128 stands for zero in the data rows.
How far apart are the two rows of each pair, measured in a hidden way? 0 means very close, and 20 very far. Two or three weighted sums of its numbers give each row a place; it is the straight-line distance between the places.
[104  92 145 145 219 109 155 173  89 144 164 159  84 213  53 127]
[130 191 110 155 132 133 124 121  81 138 102  76 106 107 163 147] 10
[141 134 137 176 134 190 166 183 127 114  86 161  81  62  76 152]
[107 150 121 173 186 202 210 168  69 197  83 101  80 108 106 144] 11
[ 82  90 121 159 187 126 137 197  71 139 133 164  80 177  57 120]
[127 121 125 219 132 192 164 197 117 148  74 137  72 100  63 133] 5
[165 103 147  42  93  82  98 114 190  66 187 172 157 134 132 103]
[126 117 130 133 179 162 178 131  85 175 113  58 113 133 143 112] 13
[ 79  92 132 159 181 122 144 192  63 142 127 178  88 170  54 130]
[151 136 136 173 145 197 181 186 124 112  82 140  64  83  78 136] 8
[119 145  70 195 125 188 134 172 114 189  43  83 138  60 137 156]
[101 109  93 121 116 172 150 141 104 169  73 123 152  60 132 137] 5
[150  75 175 141 154 162 163 153 172 127 134 131 102 133  96 122]
[ 65  94 120 154 163 196 168 191  66 157 125 198  80 132  63 136] 14
[ 84 111  98 123 128 172 162 142 123 176  72 134 144  66 127 153]
[191 172  99 170  87 144  63 124 137 136 108  66 147 116 184 123] 7
[141 127 129 190 148 212 190 198 108 172  55 121  72  81  89 144]
[135 118 100 139 131 169 156 177 129 149  90 178  88  82  76 136] 4
[185 150 156 116 108 129 112  82 195  77 172  79 124 147 171  96]
[165 128 152  77  74 120 135 108 193  81 154 166 128  88 131 137] 5
[128 101  92 194 132 136 112 172 127 197  62 127 152  93 119 133]
[105 124 160 131 186 150 181 135  94 177 113  81 106 166 139 127] 4
[103 120 146 128 168 160 189 150  71 180 118  63 106 140 137 124]
[123 138 144 158 194 184 198 180  79 126 142 142  50 163  60 137] 19
[174  92 152 173 116 121  87 139 169 107 132 148 105 154 114 123]
[ 53 109  85 159 141 173 119 146  45 184  73 155 125 102  97 144] 2
[113 122 119 183 188 198 194 179  60 198  73 101  72  95 112 131]
[136 158 107  98  53 114 100 110 174  78 127 175 132  91 130 132] 16
[138 189 106 116 118 131 127 112 107 104 135  60 108 123 163 123]
[125 210 120  93  88 114 145  96 110 111 155  97 126 129 163 142] 9
[115 102 108 158 140 164 157 201 104 161  89 191 107  74  71 148]
[146 150 137 180 141 200 187 186 125 125  84 137  57  85  74 143] 7
[ 60  62 139 119 154 143 168 144 113 164 114 166 133 156  91 138]
[ 76 124 113 182 186 160 155 168  25 194  94 124  99 132 106 135] 7
[141  74  99 142 122 117  89 127 159 190 110  90 187 110 171 108]
[181 129 158 171 116 111  74 134 172  91 147 111 112 138 132 123] 15
[ 87 140 134 119 144 147 135 126  62 143 113  97 115 109 154 146]
[ 92 127 107 206 186 176 170 184  65 194  74  96  72 128 125 152] 4
[158 162 136 134 119  83  98  90 144  85 163  79 129 170 165 107]
[120 100 173  88 192 119 149 150 115  95 183 144  88 212  72 100] 11
[159 125 132  67  72  99  95  72 193 126 145  80 203  89 202 116]
[135  77 170 128 203 123 160 157 118 113 167 132  68 219  73 114] 6
[158 151 138  97  50 140 116 116 173  79 133 163 124  67 136 144]
[174 161 128 162  64 103  41 105 171  87 140 123 150 105 158 125] 8
[122  96 132 132 205 200 218 183  97 140 144 113  58 171  73 105]
[109 124 118 162 184 201 200 182  61 189  78  90  73 103 116 142] 10
[136 190 110  57  67  96 110  96 130  66 150 157 144 117 141 115]
[115 190 103  85  70  90  94  97 132 100 134 148 173  75 167 147] 4
[134 118  86 152  94 108  67 107 161 170 101  84 193 112 186 111]
[149 198 121 134 111 159 135 137  91 122 102  57 111  81 168 136] 6
[120 179  95  82  57  98  90  87 134  98 114 134 155  79 169 146]
[168 181 141 140  90 142 112 137 156  78 128 131 108  45 132 158] 7
[126 186 124  85 108 124 136  90  96 102 147  74 125 128 175 138]
[ 82 102 123 171 169 127 123 152  60 181 112 146 127 171 103 125] 5
[151 136 103  99  97 154 123 118 156 142 103  89 167  54 176 138]
[102 189 116  55  98  95 119  87 110 104 152 138 164  94 163 161] 9
[155  71 156 118 121 151 154 147 174 124 145 164 105 128  95 124]
[139 172 113  54  51 103 112 108 168  64 133 155 145  89 136 137] 19
[108  44 120 161 150 118 135 148 131 166 112 187 152 157 101 141]
[150 150 135 178 133 185 148 195 129 118  94 154  81  80  75 153] 15
[ 69  98 128 129 144 169 178 152 119 172  93 170 124  96  95 164]
[139 190  94 160 148 191 169 135  88 185  80  50 111  79 145 154] 9
[170 140 141 118  58  71  53  65 205  80 168 112 186 120 184 109]
[124  81 126 196 173 158 162 163 116 181  88 101 108 158 107 124] 7
[150 132 148 177 158 147 137 183  97 106 128 111  55 148  82 126]
[ 67  67 119 187 157 122 131 161  60 174  99 186 123 155  86 124] 3
[135 129 139  51 117  93 113 109 162  66 178 183 134 186 105 101]
[145 151 129 135 168 186 179 132 119 179  92  64 117 121 150 138] 13
[131  97  85 200 148 156 127 195 108 191  56 139 125  96  92 137]
[130 115 117 139 137 203 185 177 136 182  76 142 125 100  99 152] 14
[159 124 135  91  49  58  54  58 215  81 161 133 196 137 184 105]
[135  86 152 171 195 167 200 177 107 175 106 103  99 167 106 105] 7
[138 147  94 122  62  74  40  89 147 115 114 126 199  86 179 127]
[191 132 156  74  63  72  74  73 217  74 183 133 195 119 166 101] 7
[149  91 161 153 174 163 177 153 157 153 117 119  87 168  87 122]
[134 110 171  81 180 112 149 146 119  85 169 155  84 209  76 114] 9
[129 142  98  98  64  50  46  76 154  96 157 139 194 127 175 132]
[ 97 130 118 110 131  61  95  81 110 134 163 125 169 180 165 128] 4
[162  87 150 109 128 150 155 137 182 127 153 163 115 136  94 117]
[ 76 160 107 137 153 156 155 114  53 162 105 108 125 123 139 129] 11
[156 107 186 121 159 135 156 138 157  78 169 108  72 169 104 103]
[173 119 169  78  80 109 105 112 202  69 164 121 142 102 152 124] 3
[177 161 132  79  47 127 107  75 197  98 146 103 156  90 196 138]
[180 139 162  94  99 122 117  96 210  96 174 143 138 125 150 127] 7
[109  96 159 153 206 163 215 166  86 182 116 105  98 156 103 134]
[158 145 130 131 118 161 165 150 165 111 137 149  88  66  93 155] 3
[ 50  77 110 187 165 140 130 174  78 176  91 203 109 142  65 149]
[ 72  84 140 116 191 170 200 177  79 157 124 179  83 150  71 122] 4
[ 88 102 137 182 199 136 142 171  57 178 123 126 111 177 105 111]
[ 60  97 110 173 149 153 142 193  76 169  96 205  98 112  54 152] 7
[119 151 139  53 118  65 100  78 124  69 208 152 182 155 159 125]
[115 114 109 222 185 173 156 173  88 201  53  81  99 107 110 129] 17
[146  65 137 153 140 130 119 131 167 131 142 163 119 161  95 116]
[ 83  68 119 135 138 122 117 126 123 166 101 151 157 158 135 121] 4
[ 84  95 163 133 182 154 177 152  68 174 127  68 115 182 131 138]
[180 177 120 160  80 135 111 118 162  91 136 152 115  66 129 145] 16
[163 123 128  71  78  44  49  60 183  90 188 154 218 137 183 116]
[109 147  94 130 107  79  71 101  84 113 134 123 160 148 172 130] 3
[158 170 124 133 112  92  91  99 111  93 158  87 125 153 163 113]
[142 163  80 158  88 186 139 134 135 169  58  75 145  53 175 142] 4
[153 146 144 204 166 168 143 182 119 105 114 146  33 151  82 126]
[143  81 142  79 119  85  90 114 172  91 174 196 128 189  99 109] 5
[112  70 156 132 144  95 106 154 136 104 160 195 126 192  66 126]
[110 128 143  73 139 119 164 127 127 108 165 188 116 138  69 122] 7
[ 77  89 135 161 170 103 126 121  71 179 116 138 137 178 109 103]
[184 133 160  79  76 114 103 105 207  72 169 134 149 105 150 120] 11
[ 93 184 136  49 102  86 131  81 116  90 160 142 153  98 156 137]
[ 75  81 162 140 211 157 210 160  89 161 133 169  71 184  65 136] 13
[112 185 128  50 102  96 136  88 117  84 185 147 152 141 155 131]
[173 151 138 101 120 146 138  88 163 128 149  57 133 145 185 118] 12
[138 111 107 136 138 201 171 168 128 194  57 100 120  66 110 135]
[160 150 155 116 129  94 122  64 164  84 178  97 131 184 148 111] 8
[121 105 107 124 132 173 144 134 152 190  92 105 156  78 152 135]
[174 181 120 107  51 112  86  99 165  83 137 136 159  61 158 152] 13
[137 143 119 118  73  67  64  85 168  74 149 183 156 140 126 128]
[167 152 175 103 133 123 146 114 165  78 168  96  84 157 132 116] 12
[ 91 110 150 141 197 153 175 178  59 128 149 181  66 145  53 144]
[116  91 137 178 222 128 148 185  75 146 142 145  60 201  67 107] 11
[170 182 161 115 102 135 164  94 157  86 165 100  97 112 152 134]
[106  94 101 212 161 144 143 171 109 191  74  78 132 119 123 132] 5
[158 161 157 139 131 163 161 165 133  86 137  98  53 118 104 139]
[ 97 139  70 171 106 153  91 145 109 173  60 126 152  67 142 134] 10
[177 156 168  85 122 113 138  95 168  71 187  91 113 166 149  96]
[135 149 126 124 144  82  95 106 122  77 171 147 100 188 109 127] 6
[166 159 123  70  47 110 105  68 193  98 149 135 172  63 187 133]
[ 72 121 139  67 127 100 124  84 113 131 132 122 171 141 156 133] 6
[ 69  82 122 169 191 120 144 190  68 131 132 169  81 185  54 123]
[106 105 103 163 134 171 161 189  98 162  81 188  95  76  67 145] 1
[175 182 132 132  63 149 101  97 158 102 120 106 120  48 177 144]
[146 163 119  41  70  98 107 116 143  60 158 173 133 115 128 107] 11
[146 115  99 140 140 206 175 172 129 184  56 118 126  62 122 149]
[109 155  76 113  66  61  59 100 131 129 107 116 198  83 171 146] 8
[162 122 156  82  85 134 129 118 198  79 158 150 129  84 138 142]
[155 169 142 154 130 112  95 145 119  73 145  92  84 138 130 116] 13
[125 122  86 157 133 208 184 198 117 186  49 100 103  92  99 129]
[144 180 112  56  45  99 106  80 167  75 154 166 156  82 145 136] 7
[ 63  87 145 134 181 175 194 163  66 175 119 161  95 133  78 151]
[ 61  96 166 129 199 166 204 144  83 167 114 170  90 145  72 137] 13
[150 178  93 155 117 194 144 140 103 168  76  61 113  80 166 149]
[135 148 151  41 124 114 134 103 149  72 173 191 118 161  98 114] 17
[ 97 132 113 124 145  69  94  96  98 122 168 110 156 159 158 127]
[114 146 123  88 107  57  79  65 131  96 190 152 185 159 165 130] 10
[120 190  74 106  45 122  94  94 146 126  98 121 181  56 179 156]
[142 132 113 164 177 137 105 140  86 168 114  51 129 158 150  99] 8
[174 116 130 131 115 107  78  84 174 144 137  53 179 144 203 100]
[ 83  99 152 102 154 103 128 108 102 134 149  95 150 154 157 120] 5
[146 182 130 128 125 100 111 131 105  75 147 112  93 147 119 128]
[ 56 135 130 138 166 179 164 133  56 180 111 138 107 119 108 135] 12
[159 109 132  66  97  51  59  89 183  62 183 172 167 172 127  91]
[160  96 142 136  94  77  56 121 184  80 159 143 142 139 128 115] 11
[132 163  97 144 104 180 134 147 131 160  76  71 151  34 165 154]
[149 129 108 116  63  72  54 111 155  68 143 158 146 103 124 134] 4
[178 132 139 136 131 104  93  83 150 115 152  69 151 169 182 100]
[ 66 111 105 169 157 165 134 150  34 183  85 156 108 121 105 144] 10
[ 69 107 106 124 141 164 155 142  86 172  89 153 135  77 116 154]
[137 133  80 149  67  93  45 118 157 146  86  90 198 104 188 125] 8
[ 90  94 110 111 113  97  96  88 144 158 119 131 183 151 157 113]
[148 118 145  34  87  69 102  85 193  69 182 177 171 139 128 103] 9
[156 159 148 134 128  83 107  77 143  93 175  92 147 168 164 123]
[115 174 119  76  81  82 110  88 113 106 132 151 165  81 165 158] 3
[ 92  99 129 194 204 127 145 161  51 189 110 123 106 172 113 106]
[124 165 113 105 118  70  88 102 102  83 173 112 119 156 129 117] 4
[110  97  93 203 143 145 119 156 107 188  71 151 153 109 123 144]
[128 179  82 128  56 139  81 106 139 133  80 100 167  48 183 142] 4
[117 151 125 106 112  54  84  77 115 103 176 138 179 178 165 125]
[104 167  94  81  78 103 103  95 102 105 124 134 156  72 160 149] 8
[185 185 157 114 110 140 143  85 184  98 161  95 116 130 166 125]
[ 92 111 127 101 150  75 108  87 109 145 147 120 168 166 157 113] 10
[128 151 148  67 123  72 120  71 123  60 205 133 156 169 143 112]
[ 92  89 163  85 178 112 171 155 106 123 151 168  95 186  56 117] 4
[ 83  86 122 180 153 143 133 184  78 150  95 215 100 110  64 144]
[151 187 152  78 108 114 154  97 136  77 171  99 111 152 139 112] 4
[ 56  79 141 124 170 155 186 149  71 180 101 155 103 125  98 142]
[172 108 131  98  78  75  63  47 207 106 183 109 214 139 202 106] 7
[144 171 129 141 111  86 101  87 124  84 160  76 131 158 171 116]
[158 186 103 141  40  89  49 100 179  85 125 144 164  95 167 136] 11
[174 160 151 135 124 173 154 154 148  73 156 110  59 111 125 123]
[168 133 180 104 147 143 157 139 164  74 174  99  76 161 111 108] 5
[137 113 118 126 142 184 173 186 134 149 109 170 101  78  72 137]
[124 196 113 111 111 106 112 100 102  72 153 131 118 137 142 124] 13
[ 88 104 110 140 146  99  88 108 108 173 107 126 172 191 140 110]
[156  85 187 140 182 142 145 155 142  95 165 115  60 195  90 104] 12
[ 82 113 108 117 127 159 153 134 108 174  87 139 148  76 115 157]
[143 136 114  93  68  46  52  73 174  93 173 153 204 144 170 119] 7
[144 123 157  67 165  98 142 106 123  86 189 157 101 198  88 101]
[188 146 148 101 106 130 118  73 185 118 160  65 148 137 195 116] 12
[122 119 117 138 120 169 171 173 133 136  96 188  98  87  71 148]
[ 74  56 155 132 188 101 150 151 104 137 135 160  92 195  62 128] 12
[152 174  92 143  60 149  80 100 149 137  83  89 158  50 188 150]
[ 95 129 137 121 192 172 182 142  69 169 108  87 107 129 129 119] 3
[101  96 118 124 146  71 112 121 131 115 130 172 126 175  69 106]
[ 79 131  94 134 117 120  82 132  70 152  84 136 167  87 143 143] 9
[116 176 110 114 101  77  85 106 109  62 155 170 124 163 132 132]
[136  95 111 144 126 111  73 123 165 173 106 103 196 110 175 120] 14
[ 84  74 165 118 192 143 197 164  87 123 146 170  81 171  65 123]
[123 167 103 121  92  73  77  79 112  77 154 161 141 136 138 122] 15
[163 188 145  94  88 133 158  92 144  90 147  75 112 112 169 129]
[127 124 124 179 163 214 202 209 106 171  64 121  70  87  80 145] 6
[126 132 147 104 120  77 129  65 132 111 176  96 152 175 174 115]
[167 205 120 153  97 152 112 112 119 118 109  78 109  89 176 136] 10
[124  50 147 134 145 119 141 128 162 139 140 184 129 159  86 136]
[172 148 149  89 127  90 105  95 155  78 176  74 126 176 153 108] 11
[134 120 126 160 162 214 210 195 108 185  70 109  91  89  95 138]
[ 90 137 104 149 165 151 150 169  81 130 133 186  69 164  57 127] 7
[104 113 144 205 186 176 181 217  60 152  98 123  62 120  66 142]
[126 164 145  40 114  80 134 132 119  58 175 174 121 144 107 123] 14
[ 79  88 113 125 133 181 176 162 107 176  80 169 130  78  99 156]
[ 77 122 133 115 159 150 181 155  97 112 136 192  84 132  46 136] 11
[166 154 132 153  94 133 109 141 155  96 132 142 115  71 120 148]
[110 154 123  89 123  62  90  80 123  85 194 135 159 199 150 114] 5
[142 152 128 183 134 196 178 186 125 124  82 137  56  95  78 145]
[144  77 146 179 161 173 163 166 138 178  89 101 124 154 112 114] 5
[134 117 104 104  89  62  58  74 188 136 147 123 232 135 192 130]
[109 124 124 181 178 209 207 191  78 199  72 106  77  92 103 154] 12
[144  86 124 221 158 151 133 169 132 169  93 163 137 130  94 134]
[145  98 102 152 130 122  85 104 156 184 102  73 180 128 179 116] 17
[148 163  85 185 113 132  96 122 140 166  73  69 155  81 166 137]
[ 74  96 136 177 189 127 150 158  54 188 103 129 114 180 111 112] 10
[188 124 174 142 135 112 111 115 166  85 170 100 109 182 125 116]
[100  81 162  96 180 121 161 158 110 121 152 166  92 197  63 123] 2
[188 137 148 181 106 113  72 131 171  85 135 121 111 144 129 114]
[131 134 118 152 116 137 115 160 102  97 142 193  88 156  74 118] 12
[178 170 136 123  64 138 115  80 178  92 138 120 126  46 186 134]
[ 88 127  75 173 115 137  90 135  86 180  56 139 167  89 121 130] 16
[108 180 115 123 127 162 145 142  76 149 111  73  99 116 165 144]
[149 129 165  56 169 102 151 137 119  81 184 131  99 189  81  95] 16
[152 166 162  87 137 130 148 139 129  73 164 103  76 150 105 116]
[129 143 132 139 166 115 122 136 100  90 155 160  66 179  83 128] 4
[148 155 183 115 141 146 171 121 160  90 160 105  71 155 114 129]
[117 135 129 145 171 197 206 167  92 188  86  62 100 109 132 138] 7
[138 131 135 124 130  65  96 111 120  67 160 127 102 189 115 113]
[171 168 147 176 125 170 114 170 138  89 120 124  52 117 106 136] 12
[ 93  54 118 160 148 121 133 151 124 162 120 184 144 150  94 143]
[130 146 127 110 118  64 100  82 129  75 179 113 131 191 148 108] 13
[137 135 135 148 184 204 199 148 101 183  99  70 107 113 148 131]
[100 162  90  80  93 127 117 104 125 148 108 128 177  62 158 153] 6
[130 138  96  96  72  46  47  66 154  97 155 137 201 134 177 122]
[169 166 128 164  80 140 102 139 160  92 116 156 100  67 121 147] 6
[133 138 133  52  95  47  74  57 146  71 197 168 194 150 153 115]
[140 151  76 183  91 166 113 108 139 167  63  82 146  78 169 152] 10
